In the data rows, 50 means zero.
Here are some points, each followed by its number:
[52 77 70 61 16 56 31 29 49 84 77 66 60 89 76 41] 0
[49 67 70 63 43 54 35 00 35 52 46 71 75 78 72 38] 1
[58 73 54 70 50 65 23 19 54 38 47 55 52 69 60 36] 2
[42 70 60 67 43 44 39 12 56 44 46 67 56 99 64 27] 3
[42 61 87 89 35 65 43 02 58 77 47 55 58 84 74 33] 4
[54 65 61 65 28 57 51 02 47 50 47 57 62 99 60 45] 5
[56 43 48 61 42 51 05 16 36 36 37 71 69 95 58 37] 6
[52 71 54 59 53 60 26 03 58 39 28 62 76 81 54 36] 7
[35 61 87 69 39 55 56 05 48 63 67 52 53 87 92 47] 8
[51 62 65 64 40 54 29 23 49 44 47 61 55 82 69 37] 9
[47 58 51 72 43 50 23 05 42 50 46 59 59 75 76 37] 10
[47 52 77 56 43 56 43 29 43 65 54 49 67 94 79 29] 11
[46 63 68 58 40 57 47 00 37 59 49 59 59 88 86 26] 12
[51 70 69 62 41 57 35 20 50 47 49 55 54 67 90 40] 13
[55 66 54 50 27 52 47 24 37 37 59 59 66 73 71 36] 14
[38 50 60 47 49 61 43 00 05 49 44 54 48 51 67 44] 15
[34 60 98 70 29 50 38 05 29 77 60 46 44 84 79 44] 16
[49 36 52 50 46 51 50 52 54 46 64 46 48 33 69 45] 17
[50 27 53 42 66 26 72 70 56 42 24 18 53 00 48 59] 18
[43 40 52 40 49 45 65 30 37 34 38 33 48 34 51 71] 19
[46 38 41 43 59 53 40 27 20 36 31 64 47 53 39 67] 20
[48 37 21 41 68 63 44 42 25 37 35 40 34 47 37 51] 21
[50 49 52 43 51 35 52 06 27 20 34 63 51 43 40 63] 22
[51 46 56 53 34 59 48 17 34 56 50 59 33 38 70 47] 23
[39 57 90 64 37 51 29 00 00 49 53 66 57 43 57 63] 24
[41 25 50 56 65 56 42 28 14 43 44 54 35 51 53 67] 25
[56 31 57 49 49 44 50 25 17 44 27 61 53 43 47 50] 26
[47 09 51 48 54 60 51 53 50 49 37 49 52 51 57 54] 27
[28 26 38 44 55 52 55 33 00 36 43 43 43 36 41 56] 28
[49 37 31 37 63 43 56 28 39 13 22 61 51 23 38 58] 29
[44 42 59 43 45 32 49 19 14 30 51 59 48 45 31 56] 30
[42 22 58 59 54 55 26 05 19 47 36 54 53 53 53 50] 31
[43 30 76 61 43 71 52 34 58 78 52 40 56 55 80 42] 32
[43 41 53 51 70 51 22 00 04 55 57 53 53 67 49 53] 33
[54 55 78 47 57 56 48 14 27 49 32 60 51 40 44 67] 34
[60 02 55 44 86 50 38 21 07 76 20 56 40 39 20 46] 35
[14 53 61 45 62 47 23 00 00 45 32 40 56 74 49 54] 36
[32 23 55 50 68 52 29 25 19 49 32 55 46 40 30 47] 37
[61 36 61 49 38 46 49 05 34 21 50 61 54 36 45 64] 38
[48 29 46 35 65 31 49 18 03 43 13 62 52 40 37 64] 39
[60 31 99 51 19 45 54 00 33 53 39 63 70 46 48 53] 40
[59 47 88 72 27 70 36 00 51 62 55 50 70 68 85 44] 41
[29 42 88 70 33 52 37 00 28 86 58 46 70 77 99 48] 42
[44 42 99 80 00 83 51 00 48 52 88 66 66 65 99 40] 43
[48 27 99 95 25 86 41 31 39 47 66 71 61 62 79 46] 44
[46 47 28 46 55 55 54 23 53 42 18 46 39 23 38 50] 45
[49 47 55 48 33 55 37 00 22 52 43 56 46 54 76 62] 46
[35 50 89 56 38 51 31 09 26 64 56 50 62 80 81 54] 47
[64 02 34 55 60 58 55 62 47 57 36 37 47 23 45 55] 48
[45 29 33 53 74 55 56 79 58 66 50 41 33 20 45 53] 49
[33 42 50 57 29 55 53 32 45 47 49 53 50 40 72 67] 50
[50 18 33 44 63 71 52 37 35 41 40 34 30 33 40 69] 51
[23 05 07 50 60 61 64 54 53 68 54 44 47 28 35 59] 52
[36 41 65 52 51 49 40 00 24 56 37 49 46 58 47 62] 53
[42 42 74 89 31 54 46 21 45 68 61 40 64 77 96 47] 54
[18 40 58 69 46 81 50 46 50 99 64 24 67 67 93 21] 55
[29 48 75 80 47 73 32 25 22 76 49 42 68 90 64 56] 56
[25 55 43 45 55 69 31 17 11 63 43 48 47 80 47 48] 57
[43 61 65 54 45 48 19 00 22 58 56 60 45 58 96 65] 58
[36 37 68 67 05 67 46 38 62 77 57 37 59 54 79 32] 59
[22 52 71 71 43 62 34 02 15 68 57 37 46 59 50 53] 60
[37 41 57 49 47 63 27 00 08 71 57 42 44 64 49 61] 61
[15 46 54 36 48 53 30 01 18 53 41 51 49 79 55 56] 62
[47 57 59 56 40 37 41 00 25 26 62 55 38 84 87 66] 63
[49 53 80 85 01 52 45 20 50 56 89 52 53 63 89 77] 64
[49 52 63 61 16 41 37 00 30 54 67 55 46 71 99 74] 65
[50 68 61 49 43 44 35 00 43 40 54 69 46 62 59 64] 66
[63 84 67 58 02 22 46 17 56 40 51 57 59 81 51 78] 67
[66 88 64 58 32 29 37 11 51 56 58 61 52 91 61 93] 68
[40 59 58 48 25 40 25 00 32 68 55 50 53 97 55 69] 69
[11 49 56 53 55 61 30 12 39 81 57 37 49 62 66 53] 70
[53 50 66 67 17 45 48 12 45 63 48 47 57 64 83 69] 71
[61 67 74 71 26 50 50 28 52 49 71 52 56 61 71 69] 72
[68 66 48 55 27 30 43 21 44 35 57 57 53 83 56 87] 73
[43 49 43 51 53 56 28 23 29 57 49 45 40 67 53 65] 74
[53 97 56 52 32 23 39 16 38 52 52 68 51 99 45 92] 75
[62 69 60 65 20 40 39 00 50 48 70 65 56 61 80 78] 76
[52 57 73 92 43 35 29 11 37 55 91 39 61 93 68 76] 77
[55 70 64 96 28 17 45 00 51 54 72 48 65 91 62 78] 78
[46 51 32 37 60 62 29 29 17 52 45 52 36 57 48 46] 79
[65 72 51 51 06 31 44 25 46 46 37 52 82 87 49 73] 80
[53 60 29 40 21 43 41 08 36 42 44 69 51 74 56 75] 81
[59 78 44 48 32 31 43 32 57 54 41 53 58 69 50 90] 82
[53 65 54 70 22 38 45 02 47 53 56 48 67 84 82 62] 83
[22 61 55 65 45 58 37 00 40 60 63 34 50 66 79 59] 84
[46 68 45 70 26 61 53 16 37 58 53 53 57 80 64 63] 85
[69 62 57 69 21 48 48 34 73 50 56 49 80 62 50 58] 86
[69 64 42 53 14 40 55 36 86 44 51 43 69 69 57 59] 87
[76 71 42 57 22 40 45 33 69 44 57 47 99 60 83 61] 88
[53 59 44 57 24 44 51 23 39 50 63 54 55 68 61 61] 89
[47 60 43 45 32 55 44 40 53 57 56 49 67 87 66 49] 90
[51 60 60 65 30 37 45 00 50 57 55 43 75 84 57 70] 91
[29 63 54 70 52 54 37 48 31 70 56 27 60 67 59 43] 92
[43 59 72 71 28 53 46 42 63 61 59 38 52 81 60 44] 93
[47 51 50 50 51 77 43 51 24 57 54 30 53 68 47 52] 94
[51 82 50 50 31 43 41 28 45 69 59 41 60 94 57 51] 95
[49 72 65 74 33 48 44 47 42 65 56 48 56 91 65 50] 96
[44 76 51 57 38 47 45 27 40 60 52 42 63 65 58 45] 97
[76 60 49 48 23 36 46 00 57 52 58 65 59 86 40 50] 98
[71 68 76 54 13 16 50 22 72 46 57 49 80 80 67 50] 99
[73 78 53 46 05 43 56 14 48 40 74 53 54 58 60 81] 100
[61 47 28 43 43 44 63 68 83 43 60 69 43 38 49 82] 101
[52 40 13 27 45 44 65 65 51 32 64 48 29 39 37 51] 102
[72 55 34 30 12 25 60 49 59 32 59 63 64 49 42 58] 103
[65 48 26 20 46 53 62 59 49 23 53 68 54 62 17 55] 104
[65 49 27 40 51 55 59 50 80 35 55 97 46 32 42 83] 105
[73 99 83 75 05 21 48 23 56 62 54 64 51 54 61 46] 106
[76 45 34 36 53 49 55 53 50 31 57 71 52 43 43 60] 107
[65 49 44 39 46 37 72 61 49 18 60 76 43 16 19 81] 108
[62 49 37 21 40 46 72 39 49 35 70 87 52 44 43 69] 109
[87 49 23 06 47 64 60 49 53 32 59 89 47 50 14 75] 110
[74 72 45 39 19 42 71 57 65 35 91 97 34 34 50 42] 111
[67 99 97 62 29 37 50 18 49 65 59 71 51 60 53 51] 112
[71 64 57 47 32 46 46 29 53 51 72 80 51 79 52 63] 113
[60 87 80 37 13 31 51 35 49 50 53 68 52 46 46 56] 114
[62 73 91 63 03 35 50 26 60 73 52 53 61 43 67 46] 115
[64 85 99 53 00 47 54 22 54 56 67 85 58 80 52 49] 116
[69 76 67 38 18 30 53 18 40 40 65 83 47 59 59 46] 117
[42 74 87 80 23 52 48 27 55 96 77 43 60 81 63 29] 118
[55 64 68 53 39 30 56 11 37 71 62 70 57 77 62 51] 119
[64 57 66 39 21 30 37 31 55 54 50 67 61 77 47 45] 120
[65 64 86 48 41 27 42 12 45 58 67 69 50 85 69 46] 121
[62 99 68 50 29 32 39 14 44 57 48 56 50 90 61 54] 122
[88 65 55 27 12 26 48 38 49 47 43 99 64 71 42 67] 123
[71 68 61 49 48 21 29 21 52 40 46 66 53 73 64 61] 124
[66 78 42 48 47 25 59 54 58 37 53 73 54 51 70 52] 125
[63 36 15 31 64 28 52 58 40 20 27 67 49 41 12 60] 126
[50 44 37 48 57 41 62 63 58 36 28 53 39 14 49 72] 127
[31 31 15 23 58 65 53 60 36 47 40 49 47 50 31 34] 128
[41 42 20 18 75 56 65 80 66 38 39 38 44 27 25 56] 129
[52 38 35 39 59 44 57 63 67 34 47 49 54 32 21 71] 130
[38 50 37 58 50 53 34 41 26 53 54 45 37 59 50 50] 131
[55 52 26 42 51 34 40 17 46 38 43 51 33 55 36 68] 132
[34 13 38 25 89 65 47 64 47 39 56 22 18 36 46 55] 133
[43 32 25 29 66 36 58 58 59 03 47 58 36 31 46 82] 134
[01 49 00 51 40 58 99 84 40 77 49 35 43 47 51 11] 135
[38 60 52 50 53 52 39 25 29 76 53 26 49 87 50 64] 136
[29 50 42 52 29 22 52 22 47 46 65 50 54 99 70 79] 137
[31 53 15 46 43 54 68 71 53 54 53 32 49 41 56 28] 138
[41 51 18 38 57 46 38 53 41 41 53 48 33 70 56 57] 139
[43 64 30 50 40 40 43 31 79 54 49 46 68 78 54 72] 140
[28 54 27 58 69 52 33 38 41 65 58 41 46 59 61 61] 141
[16 50 31 31 56 37 42 31 41 47 54 37 33 99 47 78] 142
[48 40 36 36 80 47 38 51 48 45 43 43 50 73 43 79] 143
[23 14 32 12 84 75 49 41 60 10 74 00 00 41 65 51] 144
[43 00 46 46 76 57 51 74 66 56 46 36 28 08 39 58] 145
[00 20 42 46 99 80 44 97 63 44 66 04 36 38 47 48] 146
[24 27 43 40 60 51 58 97 72 64 52 52 34 41 45 48] 147
[22 51 14 36 53 59 53 82 60 52 59 44 49 43 42 42] 148
[22 26 24 41 75 78 53 99 47 40 48 12 31 34 39 46] 149
[41 45 19 48 55 63 51 92 59 47 30 42 44 34 37 53] 150
[35 32 29 50 67 53 50 79 61 38 43 47 52 47 38 61] 151
[48 38 01 18 73 72 48 65 53 18 57 32 25 33 42 65] 152
[34 45 39 41 61 35 41 54 53 65 42 36 45 85 40 60] 153
[24 58 65 61 54 58 34 31 44 76 45 23 52 58 71 40] 154
[29 44 44 77 61 64 29 50 37 60 58 13 39 39 60 53] 155
[22 49 47 25 31 33 39 09 57 59 55 39 61 95 51 66] 156
[39 76 38 40 44 22 30 32 62 51 57 51 62 99 63 58] 157
[24 47 33 64 63 54 40 30 06 56 45 26 41 56 63 55] 158
[28 48 39 64 70 81 25 43 21 37 50 08 38 53 45 52] 159
[36 59 17 39 41 52 43 52 46 57 48 51 41 48 48 42] 160
[51 57 32 54 37 54 56 64 64 51 52 48 50 53 58 25] 161
[37 56 23 49 36 55 47 45 44 71 64 47 47 56 61 36] 162
[36 43 31 38 53 47 50 39 33 28 65 47 28 51 48 56] 163
[29 04 29 29 57 53 57 60 50 37 57 49 14 35 46 55] 164
[11 22 28 37 72 78 55 99 43 47 58 32 07 30 27 48] 165
[00 20 00 52 58 58 58 50 42 18 58 26 11 28 40 60] 166
[25 36 28 34 48 69 49 64 39 04 52 46 48 37 51 49] 167
[36 32 38 37 67 72 48 86 44 22 54 42 31 42 43 50] 168
[52 51 23 60 58 36 43 49 70 24 37 63 61 58 25 54] 169
[43 58 36 35 57 48 45 23 27 18 55 56 45 59 46 55] 170
[38 55 38 43 53 53 31 19 36 39 57 46 36 70 51 57] 171
[27 33 16 37 66 56 53 44 32 12 60 45 37 29 43 66] 172
[34 35 37 31 86 57 57 80 59 44 50 27 20 26 41 59] 173
[31 52 22 35 48 47 44 38 18 32 57 40 49 64 39 62] 174
[30 25 04 45 51 72 45 60 42 06 54 41 52 34 48 54] 175
[33 38 41 49 61 93 48 60 38 08 55 50 47 36 51 48] 176
[76 41 20 53 60 49 42 26 55 30 23 89 53 43 27 65] 177
[45 66 74 67 23 54 46 05 58 59 70 69 57 74 84 35] 178
[74 65 47 51 58 42 48 33 54 41 45 75 52 55 51 62] 179
[50 81 59 63 50 49 36 27 51 46 40 82 64 52 53 46] 180
[48 53 44 51 84 49 27 39 49 44 24 76 51 47 36 58] 181
[53 28 19 55 79 61 38 64 53 27 27 62 48 18 32 57] 182
[52 35 12 39 67 61 51 37 49 43 04 95 58 00 22 75] 183
[44 48 17 36 37 47 62 50 63 28 47 58 53 47 46 63] 184
[46 28 02 49 69 74 39 78 66 44 33 50 55 27 27 47] 185
[44 36 15 37 64 63 51 93 70 17 18 53 50 34 30 46] 186
[54 43 43 57 56 63 35 50 81 33 32 52 34 43 52 58] 187
[51 52 53 72 65 47 28 00 62 41 15 77 76 70 61 61] 188
[68 38 18 50 64 57 45 46 65 07 37 63 40 40 36 63] 189
[63 58 38 34 53 46 50 66 76 00 22 56 49 40 00 65] 190
[73 41 26 34 61 58 43 50 90 08 22 53 55 42 39 58] 191
[53 45 00 20 52 59 52 73 63 08 34 51 55 46 24 50] 192
[49 29 05 53 66 67 54 74 67 36 21 40 32 32 20 49] 193
[48 34 00 23 48 66 41 81 85 25 18 70 52 47 06 60] 194
[53 22 00 38 53 48 45 51 46 34 50 73 81 55 52 49] 195
[56 50 06 19 56 71 34 75 99 12 27 44 53 30 41 28] 196
[38 21 04 46 79 66 44 83 94 18 19 26 51 16 25 49] 197
[63 49 23 54 50 47 34 42 52 12 41 62 42 59 50 60] 198
[47 62 55 60 51 54 19 07 51 46 42 45 56 99 47 55] 199
[50 42 60 69 78 88 18 36 90 40 43 48 72 96 47 52] 200
[55 47 20 42 55 53 16 34 67 31 24 61 64 99 46 45] 201
[52 55 41 49 44 49 29 35 50 48 46 85 61 99 45 50] 202
[51 37 11 42 58 50 34 46 71 19 29 47 42 52 54 51] 203
[60 32 00 41 71 50 46 71 62 39 41 49 38 00 30 49] 204
[44 23 21 68 98 63 28 53 52 54 35 43 51 45 34 51] 205
[54 40 00 54 63 66 36 99 80 28 32 32 22 02 26 29] 206
[63 47 06 22 49 51 49 62 93 00 36 55 49 30 31 52] 207
[53 61 47 38 37 56 45 48 49 34 45 49 62 73 37 48] 208
[52 56 28 29 46 39 51 58 53 35 39 58 54 61 62 43] 209
New points follow, each followed by the numbers of its three nearest points above by angle, nearest first.
[61 62 54 44 48 50 58 92 69 31 62 67 43 42 34 43] 111 190 108
[48 52 66 52 50 22 48 23 49 27 29 51 67 43 38 50] 22 38 30
[80 54 53 44 57 42 48 94 57 43 22 53 42 38 14 47] 190 186 150
[46 28 46 48 71 55 60 99 59 82 47 29 48 00 33 48] 49 145 147
[54 65 53 62 80 58 38 55 53 44 50 26 66 90 51 32] 200 92 199
[43 13 76 57 32 62 48 34 45 65 48 46 63 45 68 34] 32 59 44
[51 08 46 51 73 54 65 75 40 46 60 29 35 20 23 51] 145 49 48
[48 51 41 52 54 35 53 55 60 51 63 42 39 40 47 67] 101 130 173
[52 72 68 49 44 31 48 44 50 59 66 53 57 61 51 47] 112 121 106
[54 58 41 37 40 34 69 47 49 45 60 63 46 13 18 66] 108 130 109
[52 50 40 35 47 41 76 55 47 51 54 50 42 41 23 66] 108 130 102
[75 78 68 17 13 21 60 50 57 59 55 60 61 49 80 72] 114 123 100
[63 57 62 67 76 55 46 53 50 31 45 37 50 58 59 00] 2 161 3
[62 79 69 26 30 34 63 51 58 47 56 70 63 44 63 66] 114 125 123
[57 55 67 54 49 54 66 51 64 46 61 53 48 41 47 51] 111 112 108
[55 69 58 40 35 46 60 12 39 41 62 53 50 54 50 42] 117 66 14
[56 51 46 34 61 37 58 61 52 39 56 59 53 32 46 67] 108 134 130
[45 73 39 55 38 48 38 38 50 55 37 56 55 62 49 73] 82 75 68
[51 47 41 50 56 54 54 63 61 34 20 45 42 23 30 66] 127 193 197
[63 78 50 61 49 53 47 82 75 59 63 44 54 54 57 41] 161 125 87
[47 02 27 37 59 48 66 42 45 51 66 35 45 17 33 54] 52 48 164
[48 40 61 55 41 31 41 22 36 40 48 53 53 49 57 64] 38 24 22
[42 47 46 47 46 40 67 28 52 52 69 43 42 32 44 63] 19 163 38
[52 77 50 50 55 45 60 77 63 50 53 52 48 53 58 47] 125 161 111
[50 53 70 47 59 38 63 64 53 34 57 52 38 20 40 59] 108 127 18
[47 30 60 55 62 80 40 41 36 70 49 40 65 42 56 47] 32 55 56
[56 68 67 22 13 41 56 45 41 51 57 55 54 44 63 57] 114 117 100
[52 23 54 56 55 58 41 20 47 44 25 47 61 48 44 24] 31 37 26
[23 43 54 50 70 63 61 91 52 58 55 43 48 03 42 48] 49 165 147
[46 64 33 69 78 71 52 89 85 77 46 37 54 75 83 21] 161 55 138
[44 84 54 37 01 45 50 38 42 92 71 54 63 59 69 55] 0 95 115
[63 44 08 50 61 46 61 58 52 45 11 64 43 19 17 65] 183 126 204
[49 79 36 71 43 91 49 66 72 69 50 39 62 50 69 00] 161 55 138
[49 48 43 61 53 67 36 48 62 66 53 39 50 70 72 52] 55 200 54
[48 68 29 67 95 38 48 99 69 41 59 69 43 50 15 42] 151 206 186
[79 26 62 39 18 18 44 53 24 46 28 55 38 30 72 84] 26 39 19
[59 79 27 57 61 73 51 92 68 63 49 51 57 57 57 03] 161 138 148
[49 31 32 68 56 25 53 62 60 42 19 58 11 36 39 73] 127 193 134
[59 54 42 25 34 40 63 47 54 36 57 59 57 45 52 55] 103 109 184
[52 49 48 18 51 44 72 52 56 63 49 63 46 37 51 57] 109 110 101
[65 54 41 54 52 34 54 47 47 44 35 49 27 51 45 83] 132 82 127
[38 63 73 73 69 73 44 69 57 97 60 00 68 59 59 08] 55 92 154
[44 51 52 53 53 43 64 76 50 25 55 64 55 24 25 56] 108 130 190
[49 47 65 51 47 44 58 70 47 39 69 60 39 19 45 54] 108 111 17
[16 30 67 53 48 56 58 48 50 67 65 09 57 70 55 29] 55 154 92
[73 77 73 14 00 06 54 35 61 59 73 64 64 57 55 64] 114 117 120
[40 48 37 41 50 21 52 55 50 23 57 50 51 51 45 52] 134 184 126
[69 79 63 21 46 32 54 26 43 33 63 75 49 66 56 52] 117 113 124
[50 68 34 58 49 21 44 38 49 42 50 62 40 78 36 79] 75 73 82
[56 48 35 60 60 52 53 86 60 52 24 56 38 43 40 68] 150 193 186
[40 88 46 55 54 54 50 31 55 31 47 76 40 55 17 76] 75 180 179
[72 49 25 38 77 51 51 44 48 14 32 75 46 47 45 75] 189 177 107
[73 77 54 58 49 37 36 03 40 62 53 82 42 90 68 76] 68 75 124
[54 51 66 37 49 29 51 62 42 18 31 49 52 34 32 54] 190 126 108
[34 72 65 68 45 57 44 34 43 68 60 37 44 99 74 39] 96 11 93
[65 63 62 49 45 47 48 34 43 21 59 66 46 53 50 51] 117 66 38
[52 34 31 52 68 54 52 68 61 65 42 41 51 24 49 63] 49 145 48
[47 09 90 79 50 70 30 42 54 85 49 46 47 47 77 34] 32 44 59
[44 45 34 28 48 29 72 18 34 43 67 44 38 50 51 59] 163 170 132
[49 12 49 51 70 43 36 59 51 67 37 48 42 19 42 53] 145 48 49
[49 46 49 47 69 40 63 90 48 58 45 49 39 17 36 71] 49 127 173
[49 33 25 46 72 43 77 92 61 55 49 35 39 24 50 52] 49 173 129
[31 73 79 69 42 47 44 31 34 68 57 49 55 99 67 59] 96 16 8
[44 77 50 72 66 47 39 67 59 50 51 30 69 65 85 32] 92 55 96
[46 55 39 36 47 43 58 44 38 70 77 53 51 60 56 32] 162 119 0
[35 57 75 75 33 62 58 35 45 61 28 13 61 50 53 27] 154 59 4
[42 70 96 44 29 47 54 48 37 99 75 51 62 74 63 50] 118 0 16
[51 74 47 31 34 25 50 53 53 50 68 54 58 52 57 78] 82 100 103
[40 57 51 33 46 36 71 44 56 22 50 52 47 47 60 75] 134 19 184
[55 83 59 52 63 45 99 69 72 47 50 46 28 00 48 58] 127 18 108
[53 44 50 47 51 46 53 65 46 67 42 46 35 25 60 53] 49 145 18
[55 43 34 55 67 60 58 60 61 51 37 40 41 49 61 18] 161 138 206
[49 67 99 61 27 63 62 47 66 93 65 47 73 99 68 19] 118 93 11
[45 24 62 66 49 59 40 39 34 59 49 54 51 38 59 53] 31 44 25
[56 66 38 54 49 31 54 69 71 46 46 50 51 47 46 76] 101 130 82
[51 07 10 55 90 49 21 28 24 43 29 66 45 63 36 86] 20 143 25
[56 43 46 49 54 42 52 90 64 25 63 47 49 29 25 56] 130 108 206
[48 63 65 50 42 42 41 58 53 57 53 55 64 76 57 49] 96 0 90
[57 68 48 30 33 28 59 52 45 62 59 56 53 48 77 66] 125 100 114
[20 66 63 87 73 57 47 22 17 77 54 83 54 99 66 65] 56 8 1
[50 58 72 52 61 61 64 86 66 67 70 46 43 33 56 25] 147 49 146
[50 62 83 62 37 47 72 54 64 50 62 46 46 22 59 40] 115 106 17
[69 75 57 34 28 36 66 49 51 36 62 49 45 50 47 78] 100 114 103
[50 41 54 50 40 52 57 36 50 52 64 50 60 49 50 36] 43 59 178
[40 19 75 76 50 99 29 46 52 80 52 35 59 48 63 37] 32 55 44
[48 61 81 49 62 69 64 99 81 62 45 45 53 37 49 26] 147 146 49
[17 77 73 62 47 54 50 56 57 99 67 37 56 80 63 10] 118 55 92
[50 62 50 63 56 64 53 65 61 41 56 34 54 61 63 43] 161 200 93
[54 99 52 48 62 29 42 52 45 75 43 62 46 75 58 73] 75 68 122
[75 50 57 49 58 50 33 57 58 51 41 77 50 50 46 49] 179 181 177
[71 84 75 45 45 52 63 51 70 55 60 58 62 51 50 47] 112 116 114
[37 72 93 78 36 62 45 50 67 99 53 36 58 87 69 11] 118 93 4
[42 50 35 26 74 52 60 83 42 25 53 46 41 51 52 60] 168 152 129
[49 45 55 49 54 56 41 26 40 28 36 54 51 51 39 49] 22 20 38
[44 91 50 45 47 46 27 27 33 79 34 70 55 67 69 64] 122 75 97
[49 30 62 45 42 54 65 47 48 50 30 33 60 08 52 36] 18 48 19
[34 92 39 49 44 50 08 00 07 81 31 75 30 92 57 77] 74 69 57
[53 54 53 56 52 26 56 65 67 49 34 59 49 18 28 58] 127 130 18
[71 81 58 51 47 41 54 44 70 14 57 76 57 58 55 51] 125 179 117
[51 84 49 57 56 58 54 68 73 61 45 52 61 70 79 00] 161 55 11
[40 11 36 53 99 50 46 99 55 99 49 08 28 31 45 38] 49 145 146
[62 50 56 49 57 42 38 41 51 46 53 56 31 56 47 59] 124 132 179
[23 59 43 53 48 46 52 43 00 66 46 70 47 84 98 62] 58 63 57
[61 40 45 37 60 38 39 64 48 49 27 60 48 45 36 53] 126 182 194
[51 73 60 59 61 71 36 63 44 59 52 28 85 66 66 24] 92 55 11
[44 58 70 50 53 41 76 66 61 22 58 52 41 16 45 50] 108 127 18
[51 51 62 50 55 57 55 99 55 52 50 47 48 50 48 42] 147 150 149
[55 77 58 41 51 37 76 40 55 09 56 62 53 36 34 61] 108 190 109
[50 20 60 59 60 75 42 54 45 61 31 20 56 55 54 31] 27 32 55
[52 27 99 58 43 99 42 21 38 66 43 38 66 51 62 14] 32 41 44
[51 43 65 44 41 41 51 50 50 42 24 51 68 52 40 51] 40 26 80
[41 25 02 43 64 56 32 43 55 22 49 54 39 57 40 54] 203 175 189
[51 67 35 26 53 30 60 34 39 00 50 66 49 61 44 67] 170 22 198
[49 61 54 50 55 48 71 65 51 17 49 59 44 29 49 46] 108 127 134
[49 35 61 41 56 40 54 53 34 53 37 50 47 39 50 60] 39 26 35
[54 65 48 49 56 55 29 79 64 56 52 37 74 93 63 31] 90 200 96
[72 99 60 32 47 42 44 48 30 52 49 58 35 94 56 32] 122 95 121
[56 92 55 16 20 31 57 45 50 60 74 65 67 62 63 66] 114 100 117
[60 31 60 61 52 48 48 40 40 56 03 44 67 40 44 25] 26 35 37
[68 85 69 27 23 21 55 44 51 69 53 46 56 52 56 65] 114 106 115
[52 69 84 40 25 47 55 37 33 65 50 51 42 70 84 53] 16 8 47
[43 39 50 55 59 73 49 69 39 56 27 14 61 37 41 31] 149 146 159
[65 51 52 49 62 38 48 88 43 54 35 42 43 41 26 49] 150 206 49
[52 49 30 23 44 42 70 57 52 52 73 37 46 46 29 63] 102 104 129
[52 55 30 49 44 44 50 34 47 46 00 75 00 31 21 53] 45 183 177
[65 06 49 40 58 51 61 77 73 57 65 48 45 01 21 37] 145 49 48
[65 42 67 51 45 41 61 44 52 81 67 23 48 51 31 42] 118 115 32
[70 39 46 58 49 51 40 58 64 46 37 55 36 35 42 55] 187 206 182
[57 54 50 40 63 45 73 71 56 35 56 64 51 27 39 47] 108 129 130
[18 59 62 50 37 46 50 99 45 47 43 70 49 35 66 43] 147 148 150
[60 42 37 39 62 43 54 68 54 49 29 55 30 33 43 72] 127 204 129
[69 68 47 51 80 43 37 81 59 24 30 70 52 53 16 42] 190 169 126
[49 96 32 38 14 36 47 46 79 47 89 45 68 33 51 96] 100 82 87
[44 53 49 53 43 52 54 42 50 74 68 50 60 70 53 35] 118 0 55
[48 22 08 45 68 61 47 59 75 31 43 38 45 25 40 49] 197 185 204
[58 52 67 49 60 53 51 99 69 55 54 54 52 34 46 28] 147 49 206
[55 30 78 48 89 59 59 61 52 64 61 43 49 21 20 35] 145 49 173
[45 11 53 72 34 99 42 14 39 78 31 42 44 54 81 41] 32 59 23
[32 23 61 73 51 99 31 09 38 69 42 37 48 49 79 15] 32 55 154
[55 77 53 59 58 48 50 53 55 44 55 48 71 55 44 00] 161 2 3
[75 00 59 33 70 57 55 56 98 45 68 55 59 00 19 18] 145 204 48
[62 59 81 11 14 18 76 29 00 72 39 87 54 47 99 51] 117 119 114
[64 55 52 49 55 52 54 35 54 35 37 72 40 44 48 62] 179 177 105
[36 53 24 32 16 46 60 53 49 27 58 48 50 38 33 62] 184 102 103
[40 50 27 69 15 88 55 95 78 97 37 37 53 89 96 00] 161 55 59
[41 02 54 74 47 99 46 30 38 58 42 40 64 37 83 30] 32 27 55
[21 13 54 73 51 85 52 53 46 68 51 25 52 50 58 31] 55 32 155
[66 55 62 45 58 58 51 74 69 54 44 42 64 51 46 37] 196 161 186
[41 10 79 76 27 99 49 61 43 89 51 26 80 39 99 37] 32 55 59
[63 43 44 43 51 41 60 78 48 40 21 64 50 27 45 64] 127 186 126
[61 64 78 26 35 23 42 18 37 79 46 57 44 41 87 60] 58 121 119
[43 27 61 81 59 97 46 55 50 77 47 10 60 22 52 32] 155 55 32
[99 08 47 57 92 56 50 71 54 28 11 74 54 10 25 41] 182 48 204
[50 54 49 48 47 50 49 78 81 50 54 50 58 54 46 06] 161 196 138
[53 60 63 55 55 46 57 75 59 48 51 54 39 26 50 59] 127 49 108
[62 59 46 67 71 57 24 68 58 30 46 39 85 55 57 38] 200 201 2
[57 46 60 53 72 31 41 66 49 42 38 59 36 40 47 73] 127 181 134
[44 33 51 49 65 67 59 79 51 73 47 31 39 08 51 51] 49 145 173
[47 18 28 57 82 62 25 55 54 54 41 51 44 50 39 69] 205 182 143
[47 65 88 61 44 57 49 46 54 93 60 38 69 80 69 14] 118 11 55
[53 52 63 29 50 50 49 52 36 72 55 36 50 54 58 48] 136 94 154
[59 62 84 57 32 42 44 35 37 70 50 53 51 67 72 51] 16 47 121
[67 02 81 68 26 67 53 46 34 75 37 47 64 47 78 10] 32 59 44
[58 67 61 30 11 43 56 34 35 82 63 56 56 69 79 49] 0 119 95
[52 50 55 34 49 54 66 58 43 32 70 50 50 44 34 56] 108 104 109
[48 67 49 36 36 23 48 30 47 26 64 62 50 57 35 56] 117 103 67
